In the data rows, the value 128 means zero.
Here are some points, one per row:
[140 164  75 232 169 116  89 138  96 190 109 137 110  29 189 147 145 178
 158 122 179 159 125  97  77 120 209 178 197 144 192 129  79  68  80  97
 130 153 150 171  73 141 152 115 105 108 167  92 210 164 122 211 169 170
 104 105 115 140 118 162 141 236  26 141]
[198 166 101 109 146 168  89  81 138 118 173 146 133 139 156 127 106 154
 103 137 128  95  59 144 135 138 147 188 159 168 106 110  89 111 140 140
 144  96 139  73  76  55  89 128 137 227 122 129  79 199  65 126  46  69
 149  89 150 152 101  58  93 130 179 178]
[ 75  86  92 160 134 113 179 162 138  54 188  88 127 232 124 163 121 141
 147  81 114  71 153  76 122 135 113 102  86 136 169  63 187 120  77 157
  53 117 159 129  83 105  27 162  98 107 177 176 136 127 143 126 123 121
 152  53  95  73 107 100 125 137 141  79]
[173 194 119 107 186 105 152 116 139  86  87  54 184 121 185 148  93  91
 113 110  96 186 121 121 107 166 163 131  13 114 161 159  91 188 105 150
 122 115 147 134 165 184 121 127 141  91 173 128 130  55  65 164 177 134
 112 107 112 103 160  97 178 126 160 154]
[150 118  92  63 161 126 113 112 162  72 204  96 150  93 106 135 116 131
 140 138  78  79 140 116 125  88 102 133 173 104  68 132 122 134 111  29
  63 157 106  37 118 186 149 183 123 141 161 118 125 188 140 120 121 122
 134 141 181 135 136 145 141 152 133 243]
[164 146 160 113 108  94 118 151 201 156 126 136 108 160 172 168 137 202
 143 210 134 155 115 220 122 143 168 122 189  72  84 156 153 108 152 106
 150 150 156  88 163  62 169 171 119 175 180 126 214 185 191 111 192 120
 114 151  67 140 143 121 132 167  96  80]
[ 38 142  94 158  96 133 101 163 227 121  85 103 137 120 130 108  43 120
 100 143 126 131 115 155 135 127  86  88 115 177  73 155 137  94 131 129
 184 153  87 201 157 157 109 130 124 116  71 208 213 148  80  74  89 163
 155  92 165  89  96 145 183 120  60 126]
[124 123 164  77  81 109 153  78  87 117 116 172 169 160 128 127 144 177
 154 146 119 121 127 124 136  79  97 101 137 132  71  68  84  83  35 114
  96 157 111 165 194 179  41 144 170 109 121 144  84  35  93 120 131 162
 153 101 145 171 104 104  81  67 159  54]
[ 75 140 136 132 162 147 152 158 110 108 106 101 102 134 113 103  90 153
  95 112 138 102 134 205  64  86 180  95 148 127 122 107 109  82  70  79
 130 107 216 104 104 145 228 171 126 143 102  61  99  45 132 147  49 148
 100 191 106 101 122 156 165 121 119 131]
[139 125 200  88  82 136 158 144 146 144 143 148  72 132 121  79 112 117
 159 137 115 140 235  67 110  80 184 147  94 121 158 147  49 169  86 163
  94 161 136 207 153  93 131 101 115 222  88 136  98 158 135 156  92 186
 158  88 136 171 160 170  90 196 110 138]
[ 63 131 125 166 248 211  80 141 106 166 114 177 124  40  95  56 113 144
 138 168 132 189 164 102 166  77 193 140  90 126 172 191 143 138 115 117
  90 104 152 159 139 140  95 124 148 123 136 108 132  66 136 152 168 192
 164 140  41  94  75  49 129  61  80 131]
[122 144 136 157  59 110 186 100  30  67  91 146 150 158 160 149  83 161
 146 135 167  71 114  40 150 133  93 147   0  97 125 223 170  82  86 115
 109  15 122 111  84 117 114 179 182  95 109 140 107  71 129 108 121 146
  88 139 197 184 190 149 151  97  76 154]
[128 149 137 132  45 131  34 143 125 174 110 160  55 110 128 176 177 156
  60 115 116 172 140 168  56  91 144 121 105 130 142 173  84 212  71 127
  90 120 101 114 129 113  77 188 140 106 101 143  97 129 154 237  55 111
 121 116  85 102 113  81 174  80 155 113]
[181 126 120  77 157 137 195  90 150 115 129 174  77 167 143 133 148  83
   7 117 122 103 159 172 178 124 164 130 150 109  77 139 146 136 155 217
 110 131  77  61  75 133 104  52 112  90 179 129 145 115 111 166 128 123
 135 162 206 167  96  60 168 101 110 163]
[ 92 131 121 209 163 204 102 144 120 149  98 145  89 141 206 130 155 132
 112 174 106 115 100  88 187 161 162 100 129 181 122  79 158 136 145 117
 141 216 154 100 242 101 168  83 124 103 132 111 184 169 159 124 126 110
  55 201 122  90 163 176  83 150 122 147]
[189 143 187 132 114 121  94 136  52  93 204 188 100 179 164 119  88  54
 116 173 115 161 152 104  86  61 108 155 145  91  99  86 121 107 153 103
 194 129 146 200  96 154 126 140  70  55 135 195 185 139 129 135 103  45
 114 154 122 137 121 152 192  96 166 119]
[107 138 108  96 169 123 109 113 219 153  61 102 140 125 183  69 129 125
 178 117 122  47  85 135 160 159  47  85  98  97 110 141 146  89 151 129
 129 147 119 183  91 131 158 110  86  98 151 198 121 119 191  92 119  36
 115 136  90 133 246 157 159  30 121  67]
[116  83 168  97 152 131 152 187 164 103 136  69 138 113 169 169 124 118
 158  77 193 166 159  86 151  74 123 136 132 130 121 159 138 117 114 104
 178  84 110 146 119 116 105 207  85 103  58  77  65  65 129 169 175 140
  99 194 204 112 156 101  94 179 170  91]
[159  57  96 112 101 100 138 194  85 102  67 156 139 156  34 170 156 117
 132 150  85 163 127 118 142 103  99  97 127  61 161 112  84  60 186 197
 109  94 106 170 116 127  64 147 158  79 149 110  55 127  86 117  45 176
  54 166 125 151 158 132 112 135 145 138]
[106 113 188  90 133 135 110 152 123 154  93 120  90 130  98 132  95 149
 163  80 178  98 159 147 154 201 128 148  92 178 200  69 117  85 204 160
 145 193 102 123 119  86 148 173 132 150 170 154 107 128  70  31 190  79
 139 219 132  71  87 242 142  50 120 107]
[100 150 146 157 120 137 147  78 178  93  84 172 154  72  99 147 118 132
 131 118 148 133 102 140 182 108  94 105 101 173 138  83 196 216 181 167
 207 194 145 109 112 164 150 154  96 141 133  78 125 134 123  53 126  97
 132  65  38 130 159 195 123 183 151 125]
[135 154  93 123 183 194 183 127 102 186  97 148 157 140  53 136 103 131
 134 107 146  65 100 133 157 182 111 121 140 200 139 164  43 155 199  62
 179 152 134 123 172 129 119 110 127 145 116  93 156 176 183 142 138 144
 209 107 103 139 103 116 165  94 125  47]
[104  26 131 152  59 133 113 123  81 139 132  55 156  98 182 117  84 130
 127 113  94 151 162 100 141 134 115 107 174 108 201 143 139 144 168 155
 240 217 173 114 135  93 175 108 212 151 113 148 122 124 144  78 170 151
 112  81 100 102 131  36 161  55 111  53]
[ 55  80 175 171  95 105 178 115 120 160 141 119 212  99 103 109 101 173
 113  57 186 152  96 137 133 210 131 112 184 153  94 124 173 177 186 184
  62 103 154 241 172 153 138 141 110 150 124  80 147 146 150  44 198  99
  89 119  99 100 140  74 126 125 127 158]
[232  85  50  85 135  96  35  87 148 136 130 139 196 182  54  53 124  98
 157 144  67 115 106 143  78 203 106 176 140 177  94 128 167 195  86 128
  74 100 131  99 118 104 145  99 111 102 111 111 104 133 122 139 146 162
 180 176 199 166 136  84  97 202 156 160]
[247 203  84  97 119 125 128 165 178 181 211  78  83 124  64 103 199  91
  80 152 135 132 166  66 132 138 126 101 146  99 113  78 176 143  90 122
 155  94 143 112  84 179 167  99 176 126 174 148 185 117 134  86 140  70
 134 108 162 170  90 174  94 119 181 194]
[144 118 115  84 149  90 131 183  77  64 200 132  64 116 161 137 148  43
 109 124 154 199  99 160 117 188  85 178 182 109  35 107 153 141 176 135
  69 117 113  91 153  98 104  40 229 141 115  89  67 175  67  73  47 170
 223  67 110 149 127 169 105 109 162  97]
[138  98 165 126  86  69 122 123  90 126 154 166  99  98  98 107 186  88
 157 153 132  95  85 166 155 127 143 102 126 170 218 189 163  83  84 109
  88 153  26 144 102 113 182 136  87 184  92 127 121  73 153 232 154 126
 102 125 119 134 110 136 152 220 177 155]
[100 182  68 173 149 145 145  22  99  79 160  85 117 165  93 109 239 144
 170 123 124 188 157 193 126 132  68 131 181  99 127 157  65 190 129  64
 139  68 131  93  87 141 112  89  73 148 163 122 132 163 156  96 128 206
 127 143 218 116 121 103  40 121 174 202]
[122 117 172 159  74 110 169 152 136 183 120 114 172  89 151 139 189 100
 147 109  99  97  98 135  92  96 105 138  64  78 155  30 126 125 107 163
 150  43 118  81 154 100 165 113  94 166  80 143  93 158 138 189 141 110
 117 165  98 131  62 154 125 203  26 111]
[ 52 136 150 134 134 111 114  89 145 178  98 141 164 145 105 201 103 135
 119 125 119 118 115 109  91 105 173 153 158 106 122 169 164  80 193 129
 144 129 104  84 187 168 136  45 159  69  66 147 131 134 138 146 161  81
 127  65 124 115 139 169  48 107 130 113]
Along one direction, these points spread out more than along any other. Where along it does each point below lie, from 0 to 99? 50 is the average, and the first point above lies past it. One standard deviation of the points above along it is 16.
[124 123 164  77  81 109 153  78  87 117 116 172 169 160 128 127 144 177
 154 146 119 121 127 124 136  79  97 101 137 132  71  68  84  83  35 114
  96 157 111 165 194 179  41 144 170 109 121 144  84  35  93 120 131 162
 153 101 145 171 104 104  81  67 159  54] ~ 44
[116  83 168  97 152 131 152 187 164 103 136  69 138 113 169 169 124 118
 158  77 193 166 159  86 151  74 123 136 132 130 121 159 138 117 114 104
 178  84 110 146 119 116 105 207  85 103  58  77  65  65 129 169 175 140
  99 194 204 112 156 101  94 179 170  91] ~ 51
[ 38 142  94 158  96 133 101 163 227 121  85 103 137 120 130 108  43 120
 100 143 126 131 115 155 135 127  86  88 115 177  73 155 137  94 131 129
 184 153  87 201 157 157 109 130 124 116  71 208 213 148  80  74  89 163
 155  92 165  89  96 145 183 120  60 126] ~ 68
[159  57  96 112 101 100 138 194  85 102  67 156 139 156  34 170 156 117
 132 150  85 163 127 118 142 103  99  97 127  61 161 112  84  60 186 197
 109  94 106 170 116 127  64 147 158  79 149 110  55 127  86 117  45 176
  54 166 125 151 158 132 112 135 145 138] ~ 41
[100 182  68 173 149 145 145  22  99  79 160  85 117 165  93 109 239 144
 170 123 124 188 157 193 126 132  68 131 181  99 127 157  65 190 129  64
 139  68 131  93  87 141 112  89  73 148 163 122 132 163 156  96 128 206
 127 143 218 116 121 103  40 121 174 202] ~ 24
[ 52 136 150 134 134 111 114  89 145 178  98 141 164 145 105 201 103 135
 119 125 119 118 115 109  91 105 173 153 158 106 122 169 164  80 193 129
 144 129 104  84 187 168 136  45 159  69  66 147 131 134 138 146 161  81
 127  65 124 115 139 169  48 107 130 113] ~ 61
[181 126 120  77 157 137 195  90 150 115 129 174  77 167 143 133 148  83
   7 117 122 103 159 172 178 124 164 130 150 109  77 139 146 136 155 217
 110 131  77  61  75 133 104  52 112  90 179 129 145 115 111 166 128 123
 135 162 206 167  96  60 168 101 110 163] ~ 29
[150 118  92  63 161 126 113 112 162  72 204  96 150  93 106 135 116 131
 140 138  78  79 140 116 125  88 102 133 173 104  68 132 122 134 111  29
  63 157 106  37 118 186 149 183 123 141 161 118 125 188 140 120 121 122
 134 141 181 135 136 145 141 152 133 243] ~ 27
[140 164  75 232 169 116  89 138  96 190 109 137 110  29 189 147 145 178
 158 122 179 159 125  97  77 120 209 178 197 144 192 129  79  68  80  97
 130 153 150 171  73 141 152 115 105 108 167  92 210 164 122 211 169 170
 104 105 115 140 118 162 141 236  26 141] ~ 61
[107 138 108  96 169 123 109 113 219 153  61 102 140 125 183  69 129 125
 178 117 122  47  85 135 160 159  47  85  98  97 110 141 146  89 151 129
 129 147 119 183  91 131 158 110  86  98 151 198 121 119 191  92 119  36
 115 136  90 133 246 157 159  30 121  67] ~ 69
[100 150 146 157 120 137 147  78 178  93  84 172 154  72  99 147 118 132
 131 118 148 133 102 140 182 108  94 105 101 173 138  83 196 216 181 167
 207 194 145 109 112 164 150 154  96 141 133  78 125 134 123  53 126  97
 132  65  38 130 159 195 123 183 151 125] ~ 68
